In the rows, zero is written as 128.
The rows of Z fall into several groups, which share some directions, and each row is roughly a mix of its group's hidden directions.
Z (173 x 12):
[[101 150 102 105 132 128 148  97 116 101 152 159]
 [134 137  97  92 125 130 166 164 119 120  97 130]
 [157  97 121 124 125 150 177 166 127 131 126 125]
 [115 111 168 150 137 125  97 100 133 134 164 150]
 [118  84 122 114 136 134 177 133  91 126 130 136]
 [141 144 112 135 139 106 112  90 168 106 159 139]
 [166 115 119 155 143 128 139 135  85 159 105 119]
 [159 128 131 136 118 117  93 116 150 163 114  87]
 [172 124 120 149 110 118 130 140 162 146 114  90]
 [175 122 132 158 140 116 107 101 164 129 143 124]
 [ 80 138 131 101 118 135 122 124 167 103 152 140]
 [149 171 102 107 159 125 143  96 139 112 142 121]
 [180 155  96 154 123 136 122 140 145 147 117 121]
 [107 163 135 124 115 101  78 103 133 115 127 142]
 [128 145 107 127 134 107 138  88 135  88 157 158]
 [157 127 101 108 134 137 173 159 125 132  95 118]
 [133 177 113 113 157 115 124  89 132 109 147 123]
 [155 106 131 163 132 134 122 148 151 155 125  84]
 [ 93 134 163 133 122 119  91 102 121 122 156 154]
 [ 90 134 133 110 118 141 145 162  85 142 108 114]
 [101 133 148 152 140 128  96  92 153 128 163 142]
 [108  98 151 125  94 119  96 159 144 139 110 148]
 [164 128 151 142 117 112  95 135 140 157 106  93]
 [123 162 124 152 104 143 100 156  96 146 102 131]
 [143 171 130 137 117 123  85 128 171 131 125 116]
 [133  81 123 123 128 133 175 148  98 127 121 146]
 [102  77 151 136 103 136 127 162 119 139 114 138]
 [159 136 102 151 161 133 157  98 132 122 155 107]
 [177 121 125 175 146 115 125 123 109 153 120 128]
 [ 90 130 156 143 130 121  84  95 129 124 153 138]
 [141 159 129 154 129 124  89 117 173 133 140 104]
 [113 161 141 134 130 106  74  96 144 128 131 125]
 [161 174  99 127 154 124 138  97 134 123 141 116]
 [ 93 144 135  92 123 127 120 115 165  97 152 142]
 [ 85 165 131 115 120 120  86 102 113 124 130 137]
 [152 152  81 125 128 127 154 140 165 119 127 105]
 [ 98 144 120 108 125 122 154 114  86  96 134 158]
 [171 116 124 170 144 123 128 124 100 156 109 114]
 [156 124 100 105 130 135 173 160 120 132 103 113]
 [157 130 105  97 124 124 163 164 129 115  94 121]
 [ 95 153 130 103 112 121 112 117 166  95 150 142]
 [ 95  72 155 130 108 135 122 151 113 132 123 126]
 [105  74 147 135 105 138 129 165 130 141 117 135]
 [157  90 123 141 133 150 175 154 126 135 128 113]
 [ 75 142 134  92 108 133 120 129 143 104 141 146]
 [149 140  94  99 140 134 175 148 129 129 109 107]
 [ 88  88 148 130 108 137 123 162 105 134 114 138]
 [ 84 127 127 110 118 140 149 158  84 136 110 118]
 [155  98 125 127 142 155 179 156 125 140 129 117]
 [ 97 165 137 121 115 111  78 106 127 119 135 142]
 [104 124 164 139 132 122  83  91 116 124 145 143]
 [154 143  87 104 126 133 163 151 129 122  94 117]
 [117 119  98 132 131 117 151  91 121  90 151 160]
 [ 85 132 151 139 126 119  87 104 135 120 157 148]
 [163 129 104 118 139 127 164 152 104 139  95 107]
 [147 166 107 126 109 145 106 163 152 150 105 132]
 [123 168 137 142 114 124  71 121 155 134 127 121]
 [ 87  82 154 132 110 144 126 157 113 134 125 129]
 [129  85 113 132 144 140 183 136 103 130 130 132]
 [152  91 123 136 142 152 177 154 123 142 127 118]
 [166 177 109 122 111 126 107 140 137 137  99 136]
 [105 156 136 134 113 101  75 107 130 118 127 149]
 [127  85 118 114 136 136 180 139  98 130 119 138]
 [102 112 156 157 123 133  98 106 135 139 172 140]
 [161 131  90 118 131 129 164 157 150 122 105 107]
 [ 86  84 136 127 151 136 161 126 112 117 149 128]
 [168 172 103 121 146 115 129  97 147 118 134 124]
 [106 140 133  86 119 142 132 109 170 101 153 130]
 [166 170  99 116 154 119 142  98 132 120 132 121]
 [157 162 105 115 111 133 107 152 163 131 102 143]
 [156  89 136 139 144 151 171 145 120 139 128 104]
 [123 172 132 141 120 124  78 116 161 129 140 116]
 [149 163 101 131 111 141 109 164 150 139  99 144]
 [ 87 115 145 118 139 124 119 122  84 105 127 163]
 [159  94 125 143 143 151 175 154 128 140 131 118]
 [178 119 128 170 141 122 129 122 108 154 111 111]
 [ 89 139 109 102 136 135 143 102 100 102 150 152]
 [134 173 144 135 117 126  78 124 159 130 134 113]
 [176 161 106 138 113 131 120 144 161 140 108 135]
 [139 183 106 116 117 141 111 155 142 145 106 139]
 [173 112 119 176 145 126 137 131 119 159 126 116]
 [ 90 128 167 143 118 115  89 111 113 128 150 142]
 [114  74 146 147 104 134 126 163 138 146 122 135]
 [162 123 127 159 143 113 108  96 167 122 147 145]
 [124  95 123 115 140 134 179 134  85 122 127 143]
 [ 90 143 129  94 114 144 146 156  91 135 110 121]
 [136  83 110 131 140 140 183 141 113 135 124 130]
 [121 129 164 104 124  97 108  82 119 105 138 123]
 [ 96 141 154 121 113 115  83 101 115 110 144 149]
 [ 95 131 148 138 117 129  95 101 146 121 172 145]
 [110  72 144 136 112 147 144 162 118 138 117 127]
 [106 157 139 125 107 100  77 111 129 114 126 148]
 [154  90 123 130 127 146 176 165 127 133 132 128]
 [145  99 117 121 133 159 179 161 119 137 126 118]
 [102 148 142 137 130  99  81  90 119 120 129 141]
 [ 97 120 122 144 149 114 133 104 103  91 155 159]
 [178 123 107 145 141 129 151 140 124 143  95 100]
 [108  66 134 140 136 141 158 140 143 120 145 129]
 [155  91 126 141 125 153 166 168 128 142 125 124]
 [146 178 114 127 118 115  93 125 161 117 118 149]
 [147 180 111 113 152 115 129  89 130 117 141 119]
 [124 170 135 135 117 112  74 114 157 124 129 127]
 [130 192 125 130 113 128  87 128 128 134 120 130]
 [ 93  72 139 138 145 134 150 126 125 117 154 122]
 [131 164 141 126 100 114  77 134 160 122 128 131]
 [105  71 145 143 108 138 130 163 127 138 120 135]
 [167 123 108 120 128 133 162 153 108 140  92 105]
 [133 160 137 120  99 129  95 140  87 141  95 122]
 [173 133 124 152 133 108 108  95 166 124 142 129]
 [136  86 126 127 150 130 180 128  94 125 127 134]
 [ 87 146 123  93 114 140 148 156  97 132 115 115]
 [154 115 122 143 130 124 141 150  74 154  99 123]
 [ 86 143 145  89 126 132 116 104 151 103 150 132]
 [ 80 118 129 111 124 148 147 160  90 133 114 127]
 [152 184 111 121 145 115 119  92 135 113 136 126]
 [104 124 101 113 135 139 162 103 102  96 154 146]
 [158  92 120 135 129 146 176 162 131 133 131 120]
 [ 86 117 131 108 120 148 150 167  96 132 110 135]
 [ 93 153 137 118 111 104  79 102 124 119 125 140]
 [170 119 136 168 142 117 124 119  96 155 113 114]
 [ 86 141 120  83 112 139 138 138 156 101 137 133]
 [128  83 118 121 139 138 182 137 100 127 131 129]
 [100 157 133 133 125 102  77  95 131 123 129 139]
 [154 106 121 111 135 144 187 154 122 119 140 123]
 [168 129 118 154 133 109 117  95 169 118 146 136]
 [ 79 125 128 100 122 144 145 159  92 128 117 127]
 [174 119 120 160 133 115 117 102 171 128 139 130]
 [118 173 129 137 126 119  78 109 159 130 136 120]
 [118 179 130 133 129 120  81 111 156 127 142 125]
 [ 84 151 133  93 122 138 139 151  88 130 117 121]
 [132 120  96  96 116 143 163 166 134 118 102 114]
 [171 132 125 177 135 113 117 121 102 151 112 123]
 [133  85 114 125 143 138 184 141 107 130 133 136]
 [166 100 127 139 140 151 172 158 132 138 127 115]
 [154 149  84 121 131 129 159 142 166 117 117 112]
 [172 148 150 130 113 115 105 142 155 150 105 105]
 [163 120 129 159 146 114 105 100 167 121 149 136]
 [165 137 125 146 138 109 103  88 163 120 148 130]
 [157 129  98 105 129 137 174 157 130 130 107 107]
 [117 103 147 135 135 144  99 148 118 167 114  87]
 [101 116 131 110 115 153 150 169  97 145 105 115]
 [101  85 155 144  98 129 114 160 124 140 115 143]
 [112  79 143 131 145 139 167 114 113 116 150 110]
 [106  97 134 146 137 124 148 129  75  99 129 143]
 [127  82 123 122 134 136 175 140  91 130 117 139]
 [ 75 145 127  85 117 131 125 131 136 103 129 147]
 [155 151 133 130 131 140 106 129 151 173 125  88]
 [ 85 149 130  89 117 129 120 118 153  97 143 145]
 [145 139 119 136 140 105 108  84 161 104 155 144]
 [144 115 107 107 130 136 170 170 122 131  96 112]
 [ 94  89 157 109 139 128 149 109 102 120 148 109]
 [152 103 125 139 124 152 127 157 166 162 118  99]
 [ 92 132 161 133 134 118  87  94 128 120 151 142]
 [119 157 166 110 125 132 110 176 133 146 105 128]
 [133  83 115 130 140 141 182 137 104 134 122 127]
 [100  73 162 129 125 118 130 111 120 105 142 126]
 [162 179 106 123 148 120 130  95 139 117 139 119]
 [122  82 147 133  96 138 124 167 149 141 112 139]
 [127 169 136 141 117 120  75 117 160 128 134 117]
 [ 85 135 128  98 119 146 152 158  91 129 116 127]
 [142 130  93 104 125 136 172 165 131 127 106 108]
 [121 142 157 155 134 110  88  85 126 130 153 129]
 [172 137 132 150 135 107 104  99 168 124 141 132]
 [165 119 117 156 140 123 137 140  84 155  99 125]
 [140 114 118 145 118 128 120 153 166 161 119  82]
 [170 163  96 131 154 126 144 101 143 121 141 118]
 [173 115 124 166 146 123 138 132 100 158 112 118]
 [ 94 154 122 102 134 125 143 113 105  94 145 162]
 [112  72 130 137 152 129 165 122 130 128 155 122]
 [164 182 127 129 111 115  95 113 128 137 115 122]
 [111  66 134 132 132 142 150 146 154 126 145 125]
 [114 107 112 127 115 144 125 152 136 168 114  78]
 [112 148 106 117 137 123 153 113 138  86 160 162]]

Here is one row from each group, named. Which group is each of the other rows in?
[148 179 128 113 108 113  88 120 142 123 111 138] | Y
[ 89 128 160 125 126 126  89  98 135 115 154 146] | R
[129 172 124 139 109 121  82 127 167 124 135 124] | L
[174 118 138 145 121 133 113 138 152 160 112  92] | N

[142 123  92 100 121 144 163 161 138 119 102 108] | R
[166  96 131 144 143 143 173 146 132 131 139 105] | L
[102 138 132  99 113 150 145 162  95 150 105 108] | N
[ 87 134 131 105 119 134 119 120 172 103 161 135] | R
[138 132  99  96 137 135 170 155 110 133  95 116] | R
[161 143  87 141 129 146 140 160 159 134 110 142] | Y
[112  74 146 131 103 141 126 165 121 143 113 127] | Y
[154  95 117 133 136 154 178 155 129 137 128 112] | L
[170 145  87 137 130 148 138 151 160 142 117 126] | Y
[104 163 131 125 119 102  78  97 137 118 128 135] | L
[ 86  90 167 132 103 125 112 147 128 131 127 142] | Y
[159 131 128 151 123 131 118 148 168 169 116 101] | N
